In the rows, zero is written as 128.
One turn moves every row onto another: examples first, then more rows asked:
telef: [161 115 111 158 140 140 109 133 138 108 133 100 114 123 135 167 123 131
 106 155 131]
gefe: [121 107 124  90 114  96 132 106 120 161 147 141 162 138  93 137 130 117
 153 119 133]
sazur: [132 133 168 117 128 159 139 119 129 141 127 169 122 106 117 124 107 108
 156 116 139]
nit: [122 138 141 128 114 137  97 146 129 156 146 145 125 136 115 102 138 153
 147 172 102]
Datun: [128 111 104 103 108  87 129 130 109 151 148 141 157 139 103 139 120 135
 158 152 125]
fes: [ 88 116 120 128 133 119 142 142 126 131 116  66 121 132 122 100 134 127
 139  78 128]
zoz: [126 127 141 132 140 145  88 100 136 154 119 130 148  85 131 138 129 122
 119 110 152]
gesi: [100 113 113 134 132 116 147 151 129 120 118  60 112 140 123 107 132 129
 135  90 122]
tov: [135 132 113 151 130 133  83 135 120 136 124 126 138  90 146 142 113 145
 126 156 140]
kudun: [150 120 165 124 136 163 161 120 144 116 136 147 101 133 108 145 116  96
 142 117 133]
tiv: [152 111 142 139 150 152 114  97 154 125 129 104 124 120 118 163 138 108
 100 109 144]
vavev: [138 137 142 132 119 149 134 149 113 128 131 167 115 105 132 125  97 125
 164 154 130]
pezil: [144 124 135 138 123 141 119 147 145 128 156 119 101 168 105 126 145 142
 130 174  93]
zep: [ 94 117 104 137 127 113 139 161 119 121 118  64 117 133 130 100 125 139
 143 104 121]
sima: [155 119 130 122 120 137 123 143 169  97 149 142 129 135 154 173 153 135
 116 138 131]
Dul: [114 134 167 112 123 149 104 112 146 172 142 146 131 137  99 101 151 132
 140 128 114]
kupi: [145 102 103 109 112  89 146 133 119 130 154 122 140 162  97 156 125 123
 146 153 118]
Kif: [158 123 141 139 127 154 156 149 131 104 140 146  93 134 122 148 103 113
 147 157 122]
rovo: [101 108 112 118 124 120 153 146 129 110 112  63 112 144 121 103 135 128
 125  94 129]
bobi: [ 89 114 121 111 123 120 145 138 124 125 108  72 123 129 122  91 136 127
 130  81 135]
banat: [130 130 145 107 118 135 103 132 158 130 137 166 154 100 157 149 153 139
 130 120 144]
tili: [ 83 121 111 130 127 113 134 153 118 134 115  73 124 125 130  94 126 137
 147  91 128]
radi: [ 99 113 101 124 118 114 145 160 118 109 113  68 114 136 132  98 128 137
 133 115 125]
mef: [141 129 127 121 112 131 104 152 154 111 145 158 141 111 164 157 144 149
 129 149 132]
Vum: [143 119 151 109 124 144 119 121 174 114 142 151 139 123 146 163 163 126
 117 110 142]
gedis: [139 121 163 121 134 155 126 113 162 143 152 122 110 169  90 126 159 121
 124 129 104]
vizu: [141  99 122  98 122  98 151 106 133 141 151 122 146 163  84 154 136 108
 141 120 128]
lonu: [ 84 118 109 116 116 114 137 153 115 125 107  78 128 123 132  86 127 140
 138 103 132]

Vum turns into banat
radi turns into rovo
Dul turns into nit
Now these:
vavev turns into Kif
gefe turns into Datun
gesi turns into fes
zoz turns into tov

One turn moves every row onto another: examples first, then more rows asked:
zirin: [163 155 102  89 121 146 114  98 113 106 154 165 124 125 137 141  84 157
 117 158 105 110 110  95  92  67 147 197 136 149 140  24 152 149 128 124
 227 126 152 113 120  93 132  68  97 106 173 148 123]
faf: [140 135 119 152 108 120 149  75 113 110 120 147 167  87 158  69  95 144
 140 147 145 133 137 141  89 138 130 182 123 120 152 118 144 123 101 147
 155 115 151  69  97 105 116  95 139 132 186 209 110]
dodat: [168 131 116 166 132 128 150 114 137  85 141 107 135  80 163  87  73 136
 101 122 144  76  98  96 108 103 147 167 118 132 151  81 166 106  95  99
 156  71 159  53 122  79 128  87 124 111 153 180  94]
lopu: [177 114 104 150 115 122 148 123 149  93 138 122 129  67 172  89  86 151
  93 104 136  89 100 109 113  91 157 140 112 140 157  70 164  95 114  95
 144  86 168  57 136  66 125  67 112 113 176 150 109]
Tidup: [152 126 124 146 108 137 139  89 158  85 134 120 145  76 162  84 103 168
 119 118 152  94  86 120  94 134 119 185 132 129 171  93 160 124 117  96
 155  87 151  30 101  66 115  80 111 104 153 170  98]
pusa: [146 132 122 157  85 141 163  97 141  85 111 110 135  76 151 108  88 139
 127 129 150  75  96 114  69 126 144 196 110 124 165 101 130 126 106  88
 148  93 126  53 103  77  97  92  89 114 166 169 108]
tud: [153 106 125 149  93 134 159 111 165 113 106 107 129  69 141 122  82 157
  85 106 127  99  88 109  88  99 118 158 106 115 179  83 119 124 130  87
 128  84 128  73 109  88 116  72  84 118 179 147 131]
posok: [147 124 107 157 111 133 159 110 133  80 123  96 109  87 155  84  71 151
  94 124 139  75  91  81  68 115 137 163 105 118 156  75 149 137 107 109
 159  74 139  67 103  84 124  80  87 108 170 202 120]
Nanos: [162 170 120  95 123 134 130  97 111 112 134 139 113 132 161 140  91 156
 134 123  91 175 105 137 115  73 160 202  90 144 143  35 107 125 140 121
 233 121 123  97 121  90 135  83 112 101 173 149 116]
vepu: [131 149 131 146 141 130 165  82  99 105 120 114 146 108 145  80  76 142
 100 158 145 120 109 115  85 107 120 181 117 118 122  94 125 121  77 130
 166  87 106 108 102 107 118 100 141 118 172 204  93]
bezal: [165 102 106 150 107 116 140 114 157 107 121 109 130  71 165 107  94 171
 116 107 144  90  85 132 103  85 154 163 124 130 191 102 139 103 117 119
 156  92 145  50 119  50 145  77 125 119 172 138 124]
tuv: [128 129 135 146 131 124 143 101  92 119 149 129 149  91 169  86  85 175
  89 159 134 141 115 131  66 107 109 170  94 124 130 112 132 135 108 123
 156 102 132 109  87 102  93  89 110 133 174 209 101]
mipu: [148 107 128 158 116 125 133 122 138 106 143 110 138  68 176  93  88 168
 101 120 143  88  90 133  82  89 146 166 114 124 183 121 155 116 109 108
 169  88 148  57 112  63 132  86 114 142 147 177 117]
zusid: [138 152 129 145 132 126 158  83 112  85 124 113 146  96 155  52  99 158
 106 134 151 136 117 131 107 124 122 165  96 106 123  82 149 115  92 141
 163 113 148  88 101  99 133  79 154 116 166 226 113]
Fivaf: [126 150 119 105 132 120 124  96 131 153 129 168 129  83 131 113  76 169
  98 149 145 178 132 159 107 102 140 188 122 158 141  53 116  94 108 143
 192 146 158  68 124  82  99  60 146 103 157 170 168]
dit: [156 133 112 146  86 141 170 103 149  95 108 102 108  79 153 116  84 149
 112 107 136  80  80 110  78 106 143 182 103 129 147  70 118 109 108  91
 147  86 126  74 115  57  95  84  82  95 180 138 113]
zis: [117 136 109 125 137 111 144  98 109 153 125 131 124  89 121 146  69 155
  92 168 135 158 113 114  95  87 144 174 105 151 118  27 106 117 110 152
 188 122 144  91 118 130 104  60 137  94 183 178 173]
Gurig: [163 142 124 115 127 121 123 112 131 121 140 168 156 113 123 144  88 150
  89 149  78 133 123 101 120  60 131 192 131 130 170  43 143 155 151 105
 206 132 155 103 114 117 141  66 105 125 173 137 155]
Vavi: [159 155 111  97 111 116 132  94 130 106 100 147 114 131 134 121  93 165
 139 134  98 179 132 120 109  77 166 190  95 135 185  52 112 144 142 127
 214 133 133  83 129 115 168  66 124 110 192 154 148]
sedar: [163 151 110  83 125 134 109  95 120 129 140 173 110 132 150 121  75 171
 129 140  88 178 126 105  95  80 153 179 111 162 162  39 135 140 136 116
 213 106 149  94 137 120 141  70 101 105 190 147 111]
gep: [169 162 112  98 102 132 129 106 113 114 127 168 116 114 158 126  84 142
 140 132  91 175 142 118 103  79 183 178  74 148 150  40 132 127 137 107
 205 133 162  96 149 123 130  70 101 119 194 155 127]
noda: [126 150 139 154 123 111 165  72 113 122 119 128 162 104 149  70  95 166
 108 161 129 134 114 119  82 141 112 201 111 129 141 110 139 134 100 119
 152  98 139  87  86 118  93  94 129 110 192 171 107]
Vage: [166 171 115  90  96 165 119  82 146 104 132 146 132 123 119 144  87 144
 138 115 118 131 116 130 115  90 111 186 111 135 167  48 122 124 140 126
 216 166 146  81 116  98 159  87 101 109 163 170 165]
Vamil: [158 105  94 140 100 133 152 114 141 102 118 115  98  85 149 102  65 162
  92 120 135  77  97  84  60  96 143 146 118 135 167  74 133 126 109 105
 146  72 127  79 120  73 123  71  76 108 193 161 120]
fev: [144 155 108 106 138 115 131  84 115 130 136 163 139 100 126 118  72 148
  99 155 156 157 147 142 117 121 153 177 134 171 135  32 112  92 114 150
 192 140 144  52 119  90 104  56 147  90 178 178 151]
tuka: [183 179 102  93 102 159 132 108 128  95 143 157 130 121 136 132  72 139
 120 135 119 125 132 108 115  84 143 179  82 154 140  32 159 119 129 106
 203 162 180 100 137 104 132  71  91 107 172 166 151]
ritod: [103 137 115 117 121 121 135  94 119 152 120 164 125  75 122 138  85 157
 103 166 135 170 118 135  79  86 134 190 119 152 124  47  95 118 106 129
 185 142 128  84 124 112  86  66 127 104 172 170 174]
lipov: [154 173 137 106 113 139 131  88 125 111 140 140 146 120 130 154 108 146
 118 134  94 115  97 129 119  71 143 220 122 131 146  36 124 131 137 113
 229 142 137 101 109  91 128  83 115 110 162 120 142]
mil: [173 160 101 113 109 124 131 114 131 113 125 148 130 128 122 133  70 152
 121 144 109 126 142 113 108  66 152 188  94 148 189  74 139 133 134 126
 211 167 164  91 124 101 164  78 108 122 182 150 183]
Sab: [118 146 106 117 125 111 147  84 106 124 127 153 134  95 123 133  90 148
  96 166 141 156 126 117  92 114 145 179 122 162 114  20 100 121 118 133
 187 139 121  67 112 115  85  55 125  84 194 175 164]
vegem: [146 142 134 148 135 126 132  95 100 109 152 125 137  83 156  79  90 177
 126 157 158 134 141 135  84 102 127 168  84 123 136 123 136 109  88 132
 141 117 170  91 104  99 117  89 148 127 169 198 100]
kofo: [140 140 108 113 143 114 133 103 115 155 133 145 134  92 136 129  54 151
  87 149 145 166 129 145 122 100 151 169 115 157 136  35 124  92 115 169
 195 127 163  76 119 102 117  57 148 105 166 193 165]
Sedi: [139 120 145 161 107 139 144 113 150 108 130  99 123  66 141 101  81 167
  93 124 137  87 100 103  72  98 120 165  89 113 177 110 135 127 108  81
 133  86 151  71 110 101 118  84  97 126 154 168 126]
tude: [167 112  98 132 102 148 133  97 166  90 131 130 123  68 165 101  97 157
 123  90 147  97  79 122 106 107 121 157 141 131 160  67 145 104 118 113
 152  87 147  42 120  48 128  78 107  99 163 164 101]
Rozu: [166 165 120  90 115 154 115  87 130 104 131 150 106 118 134 145  88 147
 151 114 101 182 127 122 117  79 133 179  88 130 147  27  97 124 141 117
 202 128 141  88 132 117 149  81 113  99 171 172 119]
lofud: [167 154 129 102 126 122 136 100 132 119 109 163 147 126 139 134  85 139
 113 133  86 187 125 123 134  75 152 193 107 140 173  45 115 134 148  99
 207 117 123  88 136 127 146  73 122 119 181 144 125]

dit turns into lopu
vepu turns into vegem
Now these:
Vavi turns into Nanos
lipov turns into tuka
Tidup turns into posok
Fivaf turns into Sab

